[[-11.7 -14.5  -2.9]
 [ -4.9   0.6  11.8]
 [-14.7   2.6   8.9]
 [-14.0 -13.9  -3.5]
 [-14.7   2.6   8.9]
 [-14.7   2.6   8.9]
 [  7.3 -18.2   2.8]
 [-52.8   5.5  -6.1]
 [ 41.4 -18.2  18.2]
 [ 41.4 -16.7  19.3]]
->
[[-14.5  -2.9 -11.7]
 [  0.6  11.8  -4.9]
 [  2.6   8.9 -14.7]
 [-13.9  -3.5 -14.0]
 [  2.6   8.9 -14.7]
 [  2.6   8.9 -14.7]
 [-18.2   2.8   7.3]
 [  5.5  -6.1 -52.8]
 [-18.2  18.2  41.4]
 [-16.7  19.3  41.4]]

[[-27.5  33.8  43.9  39.2 -25.5 -12.3]
 [-24.7  25.5  27.4  33.0 -22.7   5.9]
 [ -4.4  44.5  55.7  43.8 -38.2 -47.7]
 [ 26.4 -34.5 -46.4 -35.7  30.1  19.4]
 [  7.5 -43.2 -55.0 -42.4  38.3  46.4]
 [  5.6 -49.5 -51.4 -43.8  43.7  37.0]]
->
[[ 33.8  43.9  39.2 -25.5 -12.3 -27.5]
 [ 25.5  27.4  33.0 -22.7   5.9 -24.7]
 [ 44.5  55.7  43.8 -38.2 -47.7  -4.4]
 [-34.5 -46.4 -35.7  30.1  19.4  26.4]
 [-43.2 -55.0 -42.4  38.3  46.4   7.5]
 [-49.5 -51.4 -43.8  43.7  37.0   5.6]]

[[-40.6  37.5 -38.7 -36.0 -26.5]
 [ 41.3 -44.5  28.0  22.7  36.9]
 [ 43.5 -32.2  40.7  33.4  50.3]
 [ 37.5 -35.4  39.2  41.9  29.8]
 [-36.7  38.7 -47.0 -33.1 -32.1]
 [ 33.8 -45.4  29.1  27.5  26.3]
 [ 36.0 -34.1  35.7  38.0  42.5]
 [ 42.7 -36.6  41.1  37.5  23.4]
 [ 35.0 -45.7  31.3  28.3  35.0]
 [-44.9  36.8 -43.3 -44.0 -31.5]]
->
[[ 37.5 -38.7 -36.0 -26.5 -40.6]
 [-44.5  28.0  22.7  36.9  41.3]
 [-32.2  40.7  33.4  50.3  43.5]
 [-35.4  39.2  41.9  29.8  37.5]
 [ 38.7 -47.0 -33.1 -32.1 -36.7]
 [-45.4  29.1  27.5  26.3  33.8]
 [-34.1  35.7  38.0  42.5  36.0]
 [-36.6  41.1  37.5  23.4  42.7]
 [-45.7  31.3  28.3  35.0  35.0]
 [ 36.8 -43.3 -44.0 -31.5 -44.9]]

[[-12.1   0.9  19.4  47.5   5.2 -13.5]
 [ -1.1  35.1 -50.5 -19.5  27.1 -69.7]
 [-24.6 -23.9  -3.7   2.5  -7.6   2.6]
 [-16.2   2.6   6.7 -18.3  -6.9  14.5]
 [-24.2 -24.1 -11.3  -5.5 -11.4  18.0]]
->
[[  0.9  19.4  47.5   5.2 -13.5 -12.1]
 [ 35.1 -50.5 -19.5  27.1 -69.7  -1.1]
 [-23.9  -3.7   2.5  -7.6   2.6 -24.6]
 [  2.6   6.7 -18.3  -6.9  14.5 -16.2]
 [-24.1 -11.3  -5.5 -11.4  18.0 -24.2]]

[[ -5.0 -23.1  23.1  18.3]
 [-44.0  28.6  38.4  38.3]
 [-18.6  34.8  -3.7  -0.9]
 [ -1.5  32.0  -7.4 -17.8]
 [ 35.8 -26.3 -41.5 -34.3]
 [ 12.0  -0.9   9.0  -7.5]
 [-19.6  -7.4  16.8  27.6]
 [-48.4  37.8  14.5  30.2]
 [-16.0  42.9  19.5  10.8]
 [ 49.9 -19.9 -50.8 -54.6]
 [ 43.2 -46.5 -33.6 -34.4]]
->
[[-23.1  23.1  18.3  -5.0]
 [ 28.6  38.4  38.3 -44.0]
 [ 34.8  -3.7  -0.9 -18.6]
 [ 32.0  -7.4 -17.8  -1.5]
 [-26.3 -41.5 -34.3  35.8]
 [ -0.9   9.0  -7.5  12.0]
 [ -7.4  16.8  27.6 -19.6]
 [ 37.8  14.5  30.2 -48.4]
 [ 42.9  19.5  10.8 -16.0]
 [-19.9 -50.8 -54.6  49.9]
 [-46.5 -33.6 -34.4  43.2]]

[[ -6.3 -15.7  -7.1 -26.0 -32.6  39.6  -1.9]
 [-28.1 -17.0   6.7 -46.1  -2.1  10.1 -31.6]
 [ 12.0 -24.1 -22.2 -35.5 -36.8  17.2  23.4]
 [-21.2 -17.5  -1.8 -65.1  -4.1  16.0  -5.9]
 [-23.2 -26.9  13.1 -54.9   8.7 -29.2 -14.9]
 [-41.7 -28.2  -7.5  19.0 -10.6  57.0 -18.8]
 [ -8.0 -32.3 -12.8  13.2 -24.8  33.9  21.4]
 [-21.6 -32.5  -3.4 -30.6   5.9 -11.8 -22.5]
 [-10.5 -46.3 -12.9 -17.4  -2.0 -26.8  -8.2]
 [  3.2 -33.3  -9.5 -35.3 -16.3 -19.9  12.0]
 [  6.1 -34.0 -12.4 -36.2 -24.5 -12.9   4.1]
 [-24.3 -18.6   3.2 -28.6 -11.8  40.8  -3.3]]
->
[[-15.7  -7.1 -26.0 -32.6  39.6  -1.9  -6.3]
 [-17.0   6.7 -46.1  -2.1  10.1 -31.6 -28.1]
 [-24.1 -22.2 -35.5 -36.8  17.2  23.4  12.0]
 [-17.5  -1.8 -65.1  -4.1  16.0  -5.9 -21.2]
 [-26.9  13.1 -54.9   8.7 -29.2 -14.9 -23.2]
 [-28.2  -7.5  19.0 -10.6  57.0 -18.8 -41.7]
 [-32.3 -12.8  13.2 -24.8  33.9  21.4  -8.0]
 [-32.5  -3.4 -30.6   5.9 -11.8 -22.5 -21.6]
 [-46.3 -12.9 -17.4  -2.0 -26.8  -8.2 -10.5]
 [-33.3  -9.5 -35.3 -16.3 -19.9  12.0   3.2]
 [-34.0 -12.4 -36.2 -24.5 -12.9   4.1   6.1]
 [-18.6   3.2 -28.6 -11.8  40.8  -3.3 -24.3]]

[[-29.6  36.2  13.4]
 [ -7.8 -34.5 -18.0]
 [ 65.7   7.7  32.7]
 [-21.9  38.9  -7.8]]
->
[[ 36.2  13.4 -29.6]
 [-34.5 -18.0  -7.8]
 [  7.7  32.7  65.7]
 [ 38.9  -7.8 -21.9]]

[[-25.4  -8.7 -46.0  25.2]
 [ 57.5  62.9  -7.3 -26.2]
 [ 55.5 -39.6   0.4  34.0]
 [-46.2 -20.2  -7.2  40.1]
 [ 20.7 -13.1 -23.9   5.7]
 [-39.6  -7.1  20.2 -40.2]]
->
[[ -8.7 -46.0  25.2 -25.4]
 [ 62.9  -7.3 -26.2  57.5]
 [-39.6   0.4  34.0  55.5]
 [-20.2  -7.2  40.1 -46.2]
 [-13.1 -23.9   5.7  20.7]
 [ -7.1  20.2 -40.2 -39.6]]
